(in the rows, 128 means zero)
One turn or mirror swaps these rows in pairs. Which row does each one swap with?
q470: [ 92 140 139 108 138 104 107 109 142 164 141 138  93 153 129 116 164 152]
q828: [134 143 146 151 147 102 147 128  91 157 122 150 105 130  83  79 163  98]
q688: [133 183 152 129 135 104 130  89 145 137 142 157 115 146 127 127 123 108]
q932: [130 119 136  97 144 106  93 116 149 101  99 155 143 124 103 114 105 130]
q713: [128 141 108 144 116 113 118 115 170 136 103 119 118 118 107 133 174 160]
q195: [109 136 118 102 141 132 149 134 146 124 107 106 129 160 136 138 128 100]
q46: [114 171 182 150 119 126 147 125 126 132 143 119 104 141  96 129 141 133]
q708: [143 141 126 113 161 116 167 154 145 150 136 114 128 129 126  89 130 109]
q265: [120 152 145 112 149 164 169  92 135 126 123 119 124 140  84 110 156 133]
q919: [123 164 104 121 112 123 125 134 124 112 132 185 103 111 127  82 143 142]
q314: [123 133 156 147 152  99 118  66 134 106 135 129 120 145 108  94 140 119]
q43: [130 110  90 139 100 139 107 145 100 125 115 154  91 129 117 111 145 126]
q835: [135 136 162 109 114 120 123 114 145 110 141 145  79 144 105 118 194 157]
q545: [107 148 133 144 128 103 116 142  80 135 131 153  70 127  90 132 156 112]
q128: [116 117 131  80 161  98 134 153 129 113 146 102 124 142 100 118 169 138]
q867: [142 124 122  97 116  89 120 124 149  86 121 126 122 123  64 125 177 142]
q770: [112 147 157 118 131 128 176 153 145 132 112 165 123 147  86 126 144  93]
q774: [162 132 125  96  89  85 136 130 139 124 128 126  75 135  68 102 137 135]
q859: [109 138 140  85 129  73 147 115 156 102 137 149 112 136 116  98 177 138]
q434: [127  94 146 102  90 123 126 119 125 125 138 141  88 122 117  67 149 123]
q679: [141 119 115  95 148  90 113 129 150 155 170 124 127 150 128 120 146 112]
q621: [109 125 134 138  71 149 128 115 131 124 132 143 126 106  99 102 145 136]
q845: [146 109  99 108 133 131 138 156 149  91 131 168 116 139 100 103 121 134]
q594: [137  86  94 142 113 140  95 130 110 140 126 139 116 136 104 119 137 117]
q227: [143 127 146  99 106 119 149 160 145 127  99 118 150 136  85 111 122 108]
q749: [125 111  90 127 108 139 110 159  95 128 115 146  94 126 119 115 150 126]
q402: [120 157 114 130 139 102 108 114  95 137 142 188 115 135 107 127 116 115]
q757: [175 110 131 119 118  67 126 118 126 136 156 123  89 146 113 115 139 123]
q56: [111 126 140 149 137  92 143 168 106  90 116 137 119 151 104 129 166 119]
q663: [133 113 115 100 152 115 107 104 175 126 136 135 106 107 122 108 155 158]
q555: [143 139 157 115 150 104 165 111 113 148  99 127  78 131  66 117 131 109]
q430: [138 111 114 157 146 147 111 110 154 149 139 145 144 125  83 115 150 114]
q964: [100 164 107 120 133 130 114 109  84 133 122 150  99 126  70 100 159 112]
q476: [166 141 133 137 139 113 129 109 104 113  80 113 133 143 101 109 120 144]
q818: [117 148 163 151 140 124 117 101 103 132 112 103 125 111  70 112 150 108]
q171: [151 130 114 110 153  95 147 125  95 149 122 162 104 177  79 115 132 133]
q359: [130 153 179 108 134 100 139 117 123 115 104 166 118 125  89 154 168 127]
q614: [160 155 132 138 179 139 124 120 116 132 103 164 129 137  85 112 126 120]
q543: [105 134 104 117 105  95 126  96 129 123 113 107  93 140 103  84 161  87]
q739: [102 141 135 135 144 160 114 129 152 148 123 129 111 122 123  86 118  98]
q782: [112 132 156 146 139 159 110 103 144 127 150 133  72 129  83 118 152 121]
q389: [147 123 124 142 148  68 109 139 161 126 113 159 105 133  69 116 163 119]
q129: [141 117 139  92 127 121 110 156 126 129  95 145  87 106  80  97 158 160]
q933: [142 158 142 119 145 136 153 151 118 141 109 153 145  92 101 117 123 107]
q246: [149 129 117  88 106 137 127 117 150 119 147 141 131  95 125  89 159 136]
q763: [163 108 148 107 118 107 133  84 122 152 132 121  98 115  87 106 180 113]
q789: [130 136 124  78 134  93 145 113 133 111 151 101  98 169 110 123 162 106]
q680: [120 183 149 146 125  90 127 107 134 137 133 160  99 146 112 149 140 108]
q342: [104 142 108  94 137 139 150 130 131 122 111 108 129 157 134 133 132 100]
q966: [178 112 124 129 126  75 123 139 137 150 154 153  93 123 109 117 135 131]
q187: [152 118 143  87 151 111 127 137 148  98 116 135  80 149  63 123 119 118]
q973: [101 132 119 100 134 126 116 124 149 116 104 132 144 157 120 150 116 108]

q789 pairs with q545
q828 pairs with q859
q757 pairs with q680
q782 pairs with q187
q835 pairs with q555

